(in the rows, 128 means zero)
Families of rows that turns and mirrors carry onto each other, the same ones carrying the whole set onto itself: the rest of each named row's family, in list order:
4 families of 8 rows:
zatuv: [137 117 149 107 115  71 133 119 116 154]
vaf: [135 160 133 150  76 113 142 140 121 140]
zovam: [152 127 161 132  96 100 138 133  96 123]
fivup: [132 116 163 132  92 117 121 138  94 134]
vavet: [146 121 167 131  93 114 133 139  94 134]
vatu: [119 115 128 124 115 105 146 129 102 135]
Sotun: [120 142 128 129  97  88 128 129 157 167]
segip: [135 119 164 113 118  82 126 112 124 139]
dokim: [125 110 117 119 110 108 133 135 120 133]
Zevi: [141 156 173 142  79  90 133 126 127 166]
sovel: [148 148 157 131 105 134 134 118 115 147]
nifo: [144 146 151 135  74  99 119 135 135 182]
relu: [143 150 153 142 109 135 124 127 118 149]
Naz: [156 129 157 152  96 106 123 135 102 130]
pizo: [140 102 143 111 108  86 111 125 129 151]
Monor: [128 116 126 135  84  64 130 136 130 144]
Sedu: [118 109 151 126 117 111 136 136 122 122]
Ged: [136 107 147 111 117  81 118 124 119 156]
sog: [117 111 138 132  83  69 128 143 136 155]
mufit: [128 147 154 117 104 127 128 115 100 154]
zopi: [151 156 153 138  71  83 132 120 135 161]
Sunen: [146 152 153 139  69  95 118 128 136 169]
Sulaz: [118 106 142 125 120 108 143 134 115 134]
zem: [142 155 155 127 102 123 146 113 107 152]
Les: [120 107 149 119  82  74 130 145 139 155]
zilo: [119 150 121 124  95  85 137 126 141 171]
mureg: [139 118 138 144  85  71 138 144 147 146]
mutuv: [130 157 148 148  73 120 142 143 131 145]
Nur: [131 138 138 131  97  93 132 129 164 170]
tum: [111 136 134 109  93  91 143 125 145 170]
Tef: [123 152 157 152  82 124 144 143 129 154]
dipo: [133 146 126 148  71 116 140 149 122 160]

The rest of the family of zilo: zatuv, vaf, zovam, vatu, Monor, zopi, zem
The rest of the family of dokim: segip, Zevi, Naz, mufit, mureg, tum, dipo

Families of rows that turns and mirrors carry onto each other, the same ones carrying the whole set onto itself: the rest of each named row's family, in list order:
3 families of 6 rows:
bibo: [133 130  95 114 165 148 126 142 136  94 144 117 143 119 129 168 162]
pes: [ 97 127 108 145 154 152 119 122 137 112 109 130 153  99 127 150 168]
rimuf: [129  96 123 115 135 108 129 100 132 142 125 142 160 139 121 151 139]
roze: [126  80 126 115 131 105 135 108 125 119 117 136 159 134 107 148 149]
Pof: [119 113 131 128 135 130 147 117 139 140 156 165 168 148 127 143 143]
nuv: [124 105 121 122 128 146 153 130 142 142 146 159 161 138 126 121 148]
masig: [127 114 115 109 132 133 148 123 130 141 166 162 163 142 111 129 145]
vasul: [110 111 114 138 138 131 155 148 128  93 152 105 145  93 113 139 153]
visu: [124 134 101 107 157 143 124 138 145 108 128 104 138 127 139 154 156]
zapu: [119 111 117 113 135  97 143 108 110 131 147 168 166  97 119 138 153]
refo: [116 118 122 109 138 104 148 112 110 117 154 176 170 127 118 146 162]
mevuv: [109 131 104 126 151 135 140 151 134  94 164 112 143 100 108 141 156]
zaga: [129 127  99  96 151 148 133 138 120  94 130 112 142 130 138 151 168]
las: [124 110 129 109 137 117 134 116 102 117 156 173 164 101 130 145 163]
libed: [114 128  96 143 162 142 133 135 152 112 115 125 148  94 135 157 159]
Gasum: [117 118  90 133 156 127 151 149 140  88 142 114 147  96 104 149 161]
pugu: [122  98 127 121 132  90 154 107 131 127 127 148 163 135 123 148 142]
sugi: [ 97 133 100 134 158 125 125 128 139 105 112 123 149  88 119 148 163]

The rest of the family of refo: bibo, Pof, libed, Gasum, pugu
The rest of the family of nuv: pes, roze, vasul, zaga, las

Families of rows that turns and mirrors carry onto each other, the same ones carrying the whole set onto itself: the rest of each named row's family, in list order:
7 families of 4 rows:
fur: [156  98 135 111 142 109 123 131 117 118 108]
tele: [142 100 143 123 128 115 138 149 148 106 110]
Rez: [150 100 133 111 147 109 127 138 132 108 101]
talir: [151 101 135 116 150 112 122 133 118 103 105]
vofub: [162 112 139 115 144 116 127 140 126 105  99]
Timi: [140  98 150 130 126 121 129 140 153 100 123]
metuk: [145 159 118 126 132 127 102 100 140 131 114]
lak: [137 104 148 130 139 124 137 154 140 107 114]
todal: [134 100 141 132 123 109 141 146 145 106 127]
poga: [149 152 115 138 126 129 107  97 134 140 125]
vozi: [143 105 153 131 123 114 133 150 142 104 118]
kipib: [146 102 136 105 145 113 124 134 125 105 101]
rof: [145 153 113 125 122 131 109  96 140 139 118]
seta: [118 140 121 151 134 135 111 110 145 141 138]
Nula: [149 161 121 126 124 127 110 102 137 138 118]
Venem: [135 143 112 126 129 123 102  91 132 140 125]
dev: [110 139 120 140 133 136 113 112 149 144 135]
Gano: [149  96 135 113 151 107 115 132 122 112 107]
Pek: [112 141 132 145 129 149 112 116 150 135 130]
nited: [107 142 120 142 137 140 117 114 143 137 134]
Koz: [136 104 150 118 123 117 135 149 145 105 113]
lek: [157 106 128 111 148 100 120 126 128 104 110]
Vekop: [145 100 147 131 116 118 133 143 147 103 118]
rado: [116 144 124 145 129 138 109 106 139 138 139]
damog: [116 139 124 141 116 130 112 105 151 138 139]
Gib: [141 154 121 133 124 132 104  97 131 139 127]
zezeg: [147 151 121 124 129 136 105 102 126 144 111]
Zema: [109 142 120 145 126 137 123 119 140 143 131]

The rest of the family of Koz: poga, kipib, seta
The rest of the family of Nula: Gano, nited, Vekop
The rest of the family of Pek: todal, lek, zezeg
The rest of the family of Gib: tele, Rez, rado
The rest of the family of dev: talir, vozi, rof

Families of rows that turns and mirrors carry onto each other, the same ones carrying the whole set onto itself: the rest of each named row's family, in list order:
5 families of 8 rows:
larok: [100 116 130 129 132 105 103 131 153 136 119 142 110 128 110 118 118 137
 127 119 106]
dise: [120 129 130 127 113 151 109 133 131 132 141 133 102 104 136  93 112 122
 117 107 159]
Sop: [ 85 118 113 137 139 110 118 129 120 140 130 106 105 134 143 130 123 144
 142  96 119]
pez: [ 99 117 139 143 146 111 113 157 136 139 127 135 106 124 109 103 124 143
 126 116 110]
Vuper: [132 121 138 147 115 142 111 135 121 123 140 140 106 110 134  83 104 118
 120 110 149]
Miv: [ 99 112 150 144 146 119 114 136 147 136 115 131 103 133 128 104 119 143
 146 114 116]
nugu: [126 115 120 136 128 107 132 157 152 125 116 147 127 131 108 120 142 110
 109 128 114]
besum: [131 148 123 144 146 130 137 126 102 122 153 115 146 131 141 130 153 111
 127 145 149]
Vabed: [125 121  89 130 131 104 138 138 124 119 126  95 131 141 142 141 145 119
 128 106 115]
seso: [128 122  87 135 132 110 141 133 125 119 122 118 136 150 132 150 131 109
 121 118 115]
peri: [140 142 127 143 140 146 146 127 108 135 148 119 140 121 140 138 148 105
 142 146 141]
lef: [125 137 135 133 114 153 100 124 136 137 148 135 115  99 132  91 116 115
 134 122 147]
mediz: [130 147 136 161 117 153 131 137 142 122 155 132 133 119 127 109 131 115
 107 136 143]
rifu: [144 141 121 128 131 149 132 115 107 126 157 116 148 120 135 128 148 115
 145 132 154]
dori: [151 141 140 162 122 143 136 131 127 107 152 123 134 123 130 108 129 121
 107 136 136]
mopo: [102 108 109 119 138 109 111 113 135 134 119 119 111 141 128 143 127 146
 145 105 121]
Beba: [134 124 135 135 141 107 130 155 143 115 113 141 132 120 116 102 125 111
 122 129  97]
monu: [131 124 121 108 136 144 125 123  96 144 135 119 108 106 149 122 129 113
 152 116 158]
guf: [133 144 138 134 141 132 151 131 106 107 153 106 149 115 138 127 150 117
 138 135 134]
Kasu: [128 114 120 120 151 142 120 122 101 144 132 120 119 114 155 123 147 128
 153 113 165]
fezis: [121 116 133 137 118 150 108 139 137 131 129 123 109 114 144  82 106 116
 144 103 146]
Fabez: [ 98 105 136 141 144 124 104 133 149 135 122 135  96 114 128 120 119 150
 126 122 118]
nimu: [122 125 117 131 131  97 121 141 143 118 124 143 141 137 101 125 133 118
 113 130 104]
vozis: [ 96 123 110 124 147 115 125 116 115 134 124 113 105 142 138 149 116 146
 133 106 124]
difat: [126 111 136 126 126 131 122 119  99 141 133 126 103 105 157 110 130 113
 157 110 155]
Fugi: [103 106 104 130 145 120 117 119 117 130 121 110 119 143 149 145 125 148
 132 100 141]
Zufu: [145 132 138 142 134 133 146 115 105 125 145 108 130 118 154 135 155 116
 143 136 143]
numu: [121 120 127 139 135 102 120 154 145 118 126 141 122 118 112 115 135 106
 109 149 107]
dufe: [123 117  96 121 136 101 130 123 126 117 124 120 142 150 119 150 140 128
 131 116 118]
bek: [128 149 124 158 123 138 119 136 139 111 155 131 124 112 130  99 123 104
 103 143 131]
vus: [ 95 116 143 125 143 111 115 140 143 139 119 141  96 123 114 119 128 147
 121 116 123]
nokek: [120 111 131 114 134 136 133 128 107 128 136 108 118 117 148 113 147 118
 168 109 161]
lenut: [ 95 113 116 132 138 113 133 115 122 114 128 104 114 149 144 132 130 143
 148  96 136]
Zelu: [133 149 140 156 126 146 126 142 137 110 147 121 140 113 133  95 109 115
 114 130 119]
vune: [139 120 115 135 139 106 133 166 139 118 123 124 133 130 108 114 147 117
 112 126 105]
levib: [139 152 131 144 118 148 121 130 127 121 160 134 147 112 122 103 130 107
 120 139 141]
Mur: [127 120  95 127 135  98 133 139 112 112 125 117 146 147 133 140 141 105
 114 128 130]
Ped: [131 125 101 124 133 100 148 134 118  92 126 112 143 136 132 131 137 112
 123 110 117]
Kug: [130 125 124 118 127 154 111 110 116 142 145 118 116 107 145 115 134 123
 159 116 160]
sem: [124 115 120 135 127 151 101 132 139 133 133 136  96  94 143  92 117 122
 129 111 147]

The rest of the family of Kug: larok, lef, rifu, mopo, nimu, dufe, levib
The rest of the family of Kasu: besum, Fabez, Fugi, numu, bek, Mur, sem
The rest of the family of vus: dise, nugu, seso, peri, mediz, monu, vozis
The rest of the family of pez: Sop, Vuper, Vabed, dori, difat, Zufu, vune

